Each path below is one point turned by a fixed rotation once a step. After each direction that follows a path, write how fast that rotation turns it, in degrees per step (0 if it stays still).
Each turn is a multiple of 5 degrees from 10 to 175, or 0.
Each row of a path follows its step; steps can be skipped.

step 2: [ 16  25 -12 -10   5  -6  -3   4   7  -4  -7  24  -2 -25 -15  -5  27  10
   5  10  26 -18   0   4   2   3  21  -6  23  -4  15   6 -11   7   3 -12
   2  -3   7  11 -11  11  20 -26 -31 -17  11  17 -16 -15  10   6  26  24
  40 -25  -7  30 -12 -10   7   3  12 -44 -31 -23 -21  -5   5 -13]
step 9: [-13 -40   5  -6 -20 -10 -39  -8  -8  62   2  15  13  21  -8   9 -33 -14
 -24  18  23   5   8  19   3  15  15  -8   0  -1  -3  -7  32   2  13   1
  20  12  -4   0 -13 -17  18 -11  17 -15  11   4 -12 -16   7   4 -14  10
 -23   5  -8   7   7 -12  -2  -9  -5  12   5  13 -16 -22   0  24]
step 12: [ 16  -3 -16  -6  -3   0  -7 -16  16  32 -11  13  28   2  11 -17   2   5
 -17 -15  31   4  -5  26  -3  -5 -15   7  22   3   4  19   2  40  -2  40
  -9  -4  12   4  14  -7   0   8  32 -28 -15   6 -17  26  11  -1 -19 -15
  16 -17  -4 -11 -11  -2 -32   6  -2  15  32  31   0 -20  13 -14]
step 15: [ 14  14  12  11 -15  26  -7 -10  28  10   8  31   0  -9   0  -1 -18 -14
 -19  35  37  17 -12  -7  -4 -18  13  19 -10  35   4  26   6   1   3  18
   2  21 -18  -4  -8   3  15   8  22  10   4  36   7  -5  23   4  -3  -4
  11  -8 -16  17  -4 -21 -28 -13  -4 -51  -3   5  13  -8   5  -1]
step 18: [-17  -5  -1  -3 -42   9   3   8  12 -13 -16  35  37  20   8  14  17   8
 -26  -7  41 -24 -15  -6   3 -37  -4 -10  27  10  22  27 -22  -2  -5  -4
   3  18 -13  -6   6  16  23  14  16 -14   8 -12  -2   0   5 -11  22   9
  13   5  22   1 -15  -6  13   0 -15 -13  19 -21 -17   6  -2  -6]
step 21: [ 10  13 -17   4 -20  14  -8   1  -4  -3 -29  15 -17   2   1  -9 -10 -11
 -30   9   4 -26 -11  19  10   9  27   5  26 -22  13  -2   7   2   1 -19
 -11  29 -15  10 -34   7  34 -25  -7  -7  31  15 -32  11  14  23  32   0
   4 -19   9  12  -9 -27  11  -5   7  -1 -17  -2   2 -30  -2 -12]
step 22: [ 20 -14   4  -1  14  -2  -3 -10 -21  30  25   2  24  -4 -28   2  -1   8
  -5   3   4 -19 -14  -2  24  -1   0  12  36   6  16 -33  13  13  16 -25
  25  10 -23  -3 -17  27  -3   4 -21 -13   9   1 -21  -9  -5 -15  13  25
 -26  -4 -20 -23 -13   3  -9  26  -6  13   4 -33 -19  22 -12   7]
step 26: [ -7 -33  15   9   1  -7 -46  25 -31  -6   1  -4  13   2  -7  12  -4  26
  -5  26  13 -22 -12   3  15  -9   3 -35  -6  32 -21  -8   7 -13 -12  22
  -1  19 -13 -12   1 -11 -20  18  -1 -13   2 -17 -12 -15 -25  -2 -36   1
   9 -20   9  -5 -21  31  -5  -1  18  -1 -22   7  -7   6   6  -4]
Speeds:
[ -3   3   3   2   5   0   5  -1   0   2   4   5   0   6   1  -5   2   5
  -2  -4   5  -1   1  -3  -9   3  -3   4  -2  -2   7  -4   4  -3   5  -1
   4   2 -11   0   6   2   3 -11  -2   0   1   3   5  -2   3  -5  -4   6
   1   4   0   2  -4   6   0   3  -3   1  -5   3   2  -7   2   7] => 55
[-1  1  0 -3 -1  3  1 11 -1 -3  7  3 -2  3  4 -3  0 -5  0 -1 -4 -6  7 -2
 -6  0  4 -2 10  2 -2  6 -2 -6  0  4  1  5 -4  0 -3  2 -2  2 -2 -4  2  4
 -6  3  0 -2  0 -3  7  5  1 -7  0  4  6 -7  2 -7 -4  6 -3  0  2 -6] => 135
[ 2 -3  3 -6  3  6  3  1 -3 -9 -5 -5  0  4  4  3  5 -4 -3 -2  1 -4  0  1
 -7  0  3  2 -3  2 -1  5 -4 -2 -7  1 -2  3  0  2 -3  1  6 -2  0  2  1  9
  2  6 -6  3  2  1 -5  5  2 10  4 -3 -2  6 -1 10 -3 -2  5  4  0 -3] => 110
[ -4  -6   1   1   3  -3  -1  -4  -2  -4  -5   1   0   6   6   3   1   1
   2  -1   0   3  -1   2   0   3   8  -2  -2  -1   3   0   2  -8   2  -3
   3   2   0  -1   3   0  -3   7   5   1   2  -5  -3  -5   4 -10   3  -4
   4   4   5   2   1 -13   5  -1 -10   2  -1   4  -6  -1  -1   1] => 35
[-3 -6  0  1  1  6  3 -9 -2 -1  5 -2 -5  4 -3 -7 -5  0 -4 -1 -5 -2 -2 -1
 -9 -4  4 -3 -1  0 -2 -4 -1 -5  7  5 -8  4 -1  2 -5  3  0  1 -1 -1 -2  4
 -3 -3  4  4 -1  3 -6 -4 -5 -5  3 -7  2  6  3 -5  8 -5 -4  2  0  2] => 60
[  0   1   4  -1   5  -2   2   1  -3  -4   1   6   4   3   3   1   2  -1
  -3  -3   2  -8  -2  -6   7   1 -11   3   1   3  -5  -2   0   3  -2   4
  -3  -5   2   1   1  10   3   6  -5 -10  -6   0  -1  -3  -2  -7  -8   5
   2  -5   2   1   1  -3   4   1   0   5   4   1  -4   0  -4  -1] => 175

step 4: [-21   1   8  -8  -3   7   5  -9 -14  19  -1 -11   8 -33   1   6 -24   6
  -6  -4   6   1  11 -26   9 -19  -6   4 -10 -18   7  -3   8  -4 -28  -2
 -31 -22  17 -12  -5  21 -12   3 -11 -10   7  40  -5  -5  -6  15 -13  -1
 -20  23   7 -11 -51  22 -22  -1  -7   7  14  -7  -8 -36  13  25]
step 6: [-12  -5  -7 -16  -9 -18   1 -13  14   9 -22  -4 -14  10   6 -18  -9  11
  -9   5  17   2   8  -2  -6 -50  -5  -6 -10  -3  31   7   5   7  29  22
 -43   7  22  26   6  14  -1   0   4   0  -2  12  24  17  -6 -13 -44  -4
  -6  14  10   1  -5  -3   3  33  11 -16 -25 -24  -5  -6  17   1]
step 15: [-17 -32  26  -3  -2  -4  20  -4   4  14  15 -22 -14  -7  -3 -11  -6   3
  14  -5  16   7 -16  30 -14 -15  14 -21  -8 -15   5  28  -5  11 -15  10
 -27  -4  19   8 -19  -4 -18 -11   7 -21  20   0  -9 -29 -18 -26 -15  20
  -7  -9   3  12 -51  12   8  30  -7   4   6  -4 -24  -3  -1  -5]
step 17: [ -1  -1 -21 -19   4 -20 -11  17  -8   8 -10 -30  17  -6  10 -15  13 -10
  21   4   0  13   6 -41 -17 -18  23 -16   5   5 -11  15 -17 -24   4  25
 -19 -15  31  -1 -15  -7  30 -18   9   4 -13   2  17 -11 -26   8 -21 -19
 -10  14  13  24 -18   0 -28  20   0  15  -9 -19 -17   6 -14   5]
step 20: [ 13   7   2 -14  20 -21   4  18   1 -10  -1  -8   0 -22 -13  10 -33  -9
  -2  20 -23   3   1  -1 -12 -17   6  -1 -36  13  11  19   0   6  14  11
 -14   4  25   2 -52  11 -16  18   9   9  11  -2  26 -27   2 -18  14 -13
 -29   7   0   1 -34  19 -15  17  19  -7   6   2  -9 -14   3  22]
step 21: [  2   3  29  11 -15 -18   2 -11   2  -4  -1  -6 -17 -13  19  -5 -27  14
 -11 -30  20   7  -9 -12 -17 -19   3  -6  -2 -24 -10  -6  19 -39   3  11
  -4 -13  17  24 -18  24 -10  26  -6  -9  -1  -3 -29   6  -8  13 -20 -28
 -23  19  10  14 -13 -19 -18  27  22  23  12 -11   7  -6  -8  13]
step 22: [  6  -7 -13 -12 -31  -6   9   0  11   0  -2  -2  20  26  -7  -8 -12  -1
   1   6 -15 -11 -14 -26  -3  -2 -14  11  -6 -15   5 -15  14   3   5   9
 -22  -6  37   8 -11   3  10 -15  19 -35  -1   4  11   9  -4  -4  -7  -4
 -18 -35  52  27  -3  19 -23  31   8  11   6  -8   5  -2  31   6]
step 25: [ -3   4 -25  12   1  14  21 -24  27 -19 -23 -12   0 -12 -12   5  -7  26
   4  13  -5 -14  23 -22  -6 -33   2 -10 -25  -5   9   4   9   0   6  13
   3 -13  32  10 -10   9 -20  19  20 -23 -18   1  -8   9 -12 -32  -9  -6
 -13   8   8   4 -33  14 -19 -27  -1  -7  15 -21  35  -2   8   3]
Speeds:
[-4 -2 -4  2  4  4 -3 -4  7  0  6  3  4 -4  6 -5 -3 -2  2 12 -5 -3  7  2
 -1  9  6 -7  1  1  2  0  4  4 -7  7  0 -1 -6  6  2  5  1  3 -3  3 -7  0
  0  3  4 -6  2 -3 -2  2  2  0  2 -2 -1  2  0 -5  1  0 -2  1 -4  0] => 65
[  3  -1   2  -6   2  -1  -4 -11  -2  -4   1   5  -4  -2  -2  -1   0   4
   4  -8  -5  -4   0   0   0   0  -4   9   5   0  -3  -3   2  -9  -5   2
   5  -2  -3   4   1   1   2   1   0   3  -4  -6  -1   4  -2  -2  -3   3
   3   1  -9  -3  -3   1  -8   0  -1   0   1   3  -3   8  -1   8] => 155
[  1   0   5   4  -1  -7   2  -2   2   1   0  -1   2   1   3   1  -7  -2
   2  -4  -4  10   0  -9   2   0  -4  -3 -10   6   0   3  -3   5  -6   3
   0   9  -3   4  -5   0   3  -3   2  -2   3   0  -1  -1   4   1  -1   6
   3  -1   0   3   4  -6  -8   0  -6   7   4   0  -6  -2  -8   4] => 20
[ -2   0   1  -6   1   6  -3   2   2  -2   8   0   3   1  -6   1  -1  -2
  -6 -10   4   6   1  -1  -7   5  -3  -3  -1   1  -2   3   3   5   6  10
   1   1   3   3   8   5   1   0  -4  -4   7   1  -4   2 -10  -4  -3   3
  -3  -3   0  -3   2  -4   1  -3   4  -6   0   1   1  -1  -3   3] => 120
[  0  -8  -1  -1  -1   0  -5   6   0   1   0  -4  11   2   0  -2   0   2
  -2  -1   0  -1 -10  -6  -1  -1  -8   6   1  -6   5  -4  -1   1  -2  -3
  -2  -8   1   7   5  -3   0   4   4  -4  -5   2   3   2   3  -1   0   5
   7   2   5  -3   7  -2   1   4   1  -5   2  -3  -7   2  -5  -4] => 85
[  4   0 -10   1  -2  -6   2   2   3  -9  -1   1   5  -6   2   2  -6  -2
   1   6   0  -3  -6   6  -9  -2   0   3   2   3   5  -1   5   2   1  -6
  -4  -2  -4  -1   3   0   3   3  -4  -1   8   3   1   6   0   1  -9   0
   0  -3  -3   1  -3  -5   0  -8  -3   7   0   3   0   2  -2   5] => 170

step 0: [  2  11  11 -21   7   7  -7  -3 -19  11   2  -4   9  14  11 -40 -11   7
  13  -6  35   8  31  -2  -8  -1 -13   0 -31  -2 -14  -6  11   3   3   3
   0  -8 -10 -18   9   1   9  -8  14   2   2  -5 -10 -23  17  -9   8   4
 -37 -13   5   2  -3  18 -20 -18 -29  -5   6  12  39 -16 -16 -11]
step 2: [ 36 -15   5  -4  36  26   4   4 -13  12  31  19 -11  -9  -8   5  -4   0
  30 -18  -4  -2  11  13  11 -26  10   1  -8  18 -20  -7  -2  16   2  16
  15  15  -8  -8  -9  -4  19   6   9 -11 -14  13   2  16  37   0  -7   0
   2  11  19  17   6  31   5   0  -9 -12 -10 -14  -4 -27 -10  11]
step 6: [ 15 -19   4  -3 -11  -7 -30  25  -9 -22   0  24  37   8  -1  -6 -21 -13
  -5  -8 -11  14  -7  11 -11  14   0  -2  -7  14   9  10   5  16   5   7
  19  -1 -14 -32  17  -8  -4   2 -18  -1 -24  -7  -4 -29  -9 -16  19  -8
 -21  -2  14 -22  26  28 -22   3  -4   6   4  -6  -7 -17  11  -4]
step 21: [  8  -2 -30  -9  -2 -14  10 -17  21  12   3 -21 -15   8  29 -31   3  11
   8   8  19  31  32  15  12 -11  -1  23   0  10 -26  -3  27  -5  14 -13
 -24  13  13   9   8   2   4  -9 -10 -10   0  -9  27  -5  18  -1  14  14
  -9   2   9   5  17  15 -18   1 -17  -3   7 -23   9 -23 -24   2]
step 22: [ -5 -17  -7  16  15   9   3  17  -9  -1  22   8  -4   9  -2   4 -32 -14
  -8   4 -11 -17  22   8   3   9 -36   4 -11  14   3 -18 -27 -18  19  22
  14  -8  -5 -14  13 -25  -7  -1 -31  -2  11   9  29   9  27 -22 -24 -12
   0  -9  13 -24 -15   6   3  17   3 -14  13 -11   2  -1  20  18]
step 23: [ 13  -2  -1 -25  15   2  11  -6  -8   7 -10   6   1  -4   1   2   1   8
  -1   6  16  19   0 -12  10   0  31 -20 -19  18 -32  -7  20  15   5  35
   3 -16 -41 -36 -25   6  -7  -1  -4   2  -9  -9  -1   7   3   2 -23   5
 -17  10 -14   6  16  27  10  -4 -20   0  -6 -21  17 -20 -19   9]
step 28: [  3   6 -13  20  -9  10   2 -16  -8  -1  -1  13  -8  -6 -20   8  17   6
   8  -8 -19  -7  -5 -13  18 -16 -10  19  -2  -7   4 -29   7  -6   6   7
  20 -24   7  32  25 -27 -14  14 -19 -18 -42  13   1   1  -9  -5  -5 -11
 -15   8  17 -18 -19   2   8 -17   4 -21   4  -1 -38  18  11  -1]
step 30: [-20  19 -27  11 -12   9  -5 -22   5   7  -5  -1 -26   0   6 -22   7  -4
   9  30  21  17  15  -9   6  32  -5  15 -12  -4  -2 -10  11  -5  -8 -10
   6   5   1   9  23   2  -5   8   7  13   5  33  18 -11  10 -19   6 -18
 -24  -1  -1 -30 -14 -28   8  15  -5 -25  20  14  22  -7  18  -3]
Speeds:
[ -3  -1   3  -3   4  -1   3  -5   6   5   3  -1  -7   5   9  -8  -2   5
   9   6  -2   0   5   0  -1  -2  -5   4  -8  -2   2   0  -4  -3   3  -1
   5  -2  -1  -6   4   0   1   0   1  -1   2   0  -3   0   4   4   1  -4
   1   1   4  -4   2  -4  11   1  -2   0   2  -2   2   6 -10   3] => 35
[ -4   2  -7  -2   3  -3  -1  -1   6  -6  -3   3   1   4   3  -2   1   3
   2 -10  -6  -2   2  -4   6  -7  -1   0  -2   4  -1  -6  -1  -7  -5   1
   0  11  -4   3  -9   1   1   1   0  -2   7   3  -6   1   2  -2   4   1
  -4   3   0   9   1   1  -5   0  -5   2   1  -3   3   3  -3  -4] => 135
[ 4 -1  0  2 -1 -3  4 -3  4 -1 -3  3  0  5  3 -2 10 -6  4  3 -6 -4 -1  7
 -3  0  1  8  2 -4  1 -2 -1 -5 -9  7 -2  0  6  2  2 -1 -2 -3  6 -3 -2 -2
  7  2  1  4 -6 -2  2  2  3  1 -1  8 -5  5  4 -5 -8 -2  0 -2 -3 -5] => 110
[ 7 -6  0 -3 10 -3 -2  4  3  6 -1 -4  1 -5 -2  9 -6  3  2 -6 -7  0  1 -2
 -2  2  7  3 -5  1 -2 -2  1 -4  4  0 -6 -3 -1 -1  5 -8 -5 -9 -2 -2  1  2
 -2  2  1 -6 -1 -2  1  0  6 -5  1  0 -6 -5  6 -2  1 -8 -1  0 -2 -2] => 70
[-1  2  4  3  3 -3  4  2  0  0 -2 -7  3 -2  5 -5  7  1  4 -1  7  6 -1 -7
 -5 -6  2 -1 -2 -4 -9  3 -7  0  1  0  1 -3 -4  5 -4 -6  7  5 -7  2  3 -4
 -6 -1 -6 -2 -4  1 -5  4  5 -1  1  3 -2  0  3 -9  1  2 -6 -3  0 -1] => 140
[ -2  10   4   2   2   7  -3   1   3   1  -6  -4   3  -5  -4  -3   7   0
   3   2   1 -10  -3  -3   5  -1   1  -3  -3  -2  -4   4  -3  -3   1   4
  -6  -4  -7  -5   3   2   0   0   3   5   0   1   4  -3   2  -2  -6   0
  -2  -9  -6  -2  -2  -2  -2  -1  -5   3   0  -6   0   7  -4  -5] => 95

step 0: [  2   8  10  17  -3   1  13 -21  -1   9  16   7   2  26  -6   2 -17   0
  14 -10  -3 -19   3   9  13 -19  26  -1   4   6 -34 -11 -20  21   3 -25
   1  36 -12  17  33 -11 -13  -1  13 -14   5  14  -1 -16  -4  29  17  21
  21 -23  13  31  24  -1 -20   0 -41  29  15  21  20   2  -9  30]
step 1: [  0  -1   5   8 -41  -1 -18   4  18   2 -10   5   7   7  16  20   1  11
  -3  11  -3 -22  26  14 -35   7 -28  17  -5  39 -15  28   9  27 -12  -8
  25   2   2 -20 -35  26  15 -20  -2  23   0 -26   8 -14  -9  -9 -13  18
 -27  15 -11  19   5 -25  -8 -23   8   3 -15   4  -3   1  20 -23]
step 7: [ 26 -12  17   1 -35   5 -10   1  -5  -9  -1  18 -12 -12  -7  -2 -18 -10
  -4   8  20  -4 -14 -26 -36 -22  15 -21  -3  -3   0   1  11 -14  34  13
 -27 -10 -23  27  -3  25   3 -15  11 -27  -8 -21 -13 -28   8  13 -14  21
  14  16  10  11  23 -44   1   8  13  -1  -6   8  -8 -15  40  -4]
step 14: [ -3   9   8   3 -25   6   2  14 -27  11  15 -12 -21  -5   7   7  15 -15
   2  -2 -20 -13   2 -21 -17  21 -24  -7 -24  25   7  14  37   2   8  -1
   5  -6  17 -37   7  38   7  50  32 -12  13 -11  12 -14 -14   6  -1   4
   5   5  -2   4 -20  10  25  13 -14 -32  21 -20   2 -22  -1   7]
step 18: [-18 -11 -32 -24  30  29   4 -10  10  -5 -27  41   5 -22  -8  10 -21  21
  -4   5  -9   9  -8 -16 -12   0  10  -1  -8  17   2  12   5  15   2  30
  11   4  -3  14 -31  21   7 -27  12  -7 -34  -6  -5   5 -32  34 -20   2
  -3 -14  -3   9  19 -10 -20  18  -4  16 -28  23 -17   1   8  -6]
step 28: [-12  24 -17 -29  15   8   6 -17 -12  27  -2 -17  26 -32  -6   9  17 -28
   5   7  16  26  22  29   2   2 -11  32   8  21  21  -8   2 -15   5  15
  -6   1   8  -9 -27 -10 -28  -4 -15  31 -23  -8  11   3 -22 -10 -15  23
 -16  17  19 -17   7 -22  -4 -10  10  18 -11   0 -27  22  -3 -12]
step 29: [ -6 -25 -23  39  -7   6  18 -40  29 -13 -16   6  -8 -21 -18 -21 -17  11
  -7   4  -1  -3   1  -9  13 -19  11   4  11   4  39  -3  -2   4 -24  21
 -13  18  -7  22  10 -23   0   1 -11 -24  -2  29 -19  13 -13   7  -5   3
  22 -25  -8  26  16  30  -9   9  -6  33  17 -12   7 -11  13  14]
step 31: [  8 -25 -12  -1  18   8 -24  20   0 -40  -8  -2  -9  11   9   6  16  13
 -29 -33 -34  25   8  -3  -5  22 -14  15 -11   6 -10  22  -2 -10  30  -9
  -4  31 -19   3 -15  12  23  30  -3   1 -20  -4  14  11  -5 -13 -27  -4
   3  -2 -11  -3 -31  -8 -17  20 -11 -17   6   2  -6  -6  39 -23]
Speeds:
[ 5 -2 -3  4 -9 -2 -9 -1  6 -1  5 -5 -4 -3 -2  2  6  3 -1 -3 -2  4 -4 -1
 -2  2 -4 -7 -1  0  7 -5  7  0 -1  4 -4  0  1  0  5  1  3  2 -3  1 -4  1
  1 -1  1 -1 -1  6  2 -1 -5  2  4  9 -4 -7 -3 -5  4 -5 -1 -7  1 -6] => 145
[ -1   3   4   3  -6   3  -1  -2   1  -3   2   6  -4   1  -9   2   4   1
  -3  -1   1  -1  -2   5   0   2 -11   0   4  -7  -3  -6   1  -2   1   0
   7  -2   5  -1   4   6   7  -4  -1   6   0  -4   0  -5  -1   1  -2  -9
  -7  -2   2  -4  -4   0   5   3  -4  -1   4  -2   1   0  -4  10] => 35
[ -4  -1   0   8  -2  -2  -3  -3   0   4   3   4   7   6  -1 -12   4   1
   3   6  -5   1   7  -8   3   1   2  -5   1  -1  -5  -4   1   4  -3   1
   4   4   4  -3   0   1   0   1   4  -8   0  -1   5   0  -2  -9  -1  -4
   4   2   4  -7   6   2  -3  -1   0   0  -2   2   2  -4  -5   1] => 135
[  0   1  -3   2  -4  -4   9   1  10   6  -3   4   0  -2   8   2  -5  -4
   4   7   4   3  -2  -1   7   4 -10   4   5  -1   3   2  -5  10   1   4
   2   3  -1  -4   2  -1   1  -1  -3   0   2   1   3  -3  -2  -1   2  -3
   4   4  -8   2   0  -1   1  -5  -4   4   8  -2   0   4   1  -3] => 90
[ 7 -1  2  2 -3  0 -1  1  3 -1  1  1  4  6  2  1 -2 11  6  2  6  0  5 -8
 -2  7  0  0 -4  3 -1  5  0 -3  1  4  0  0  2  1  4 -1 -2 -7 -1  7  0  5
 -7  1 -5 -5 -2  3 -2  0 -2  7  0  2 -3  6  4 -2 -2 -6  5  8 -6  7] => 100
[ -3   3  -2  -5  -1  -5   0   4 -10  -1   6   1   4   1   0  -1   0   5
  -4  -5  -1   5  -3  -7   2  -2  -2   4   3   2   4  -3   1   5   6   0
  -1 -11  -3  -1   9   2  -9  -5   0   0   4  -3   5  -4  -4  -1  -1   8
   0  -2  -2   0   3  -5   1   2  -8   4   0   0  -4  -2  -1   4] => 155
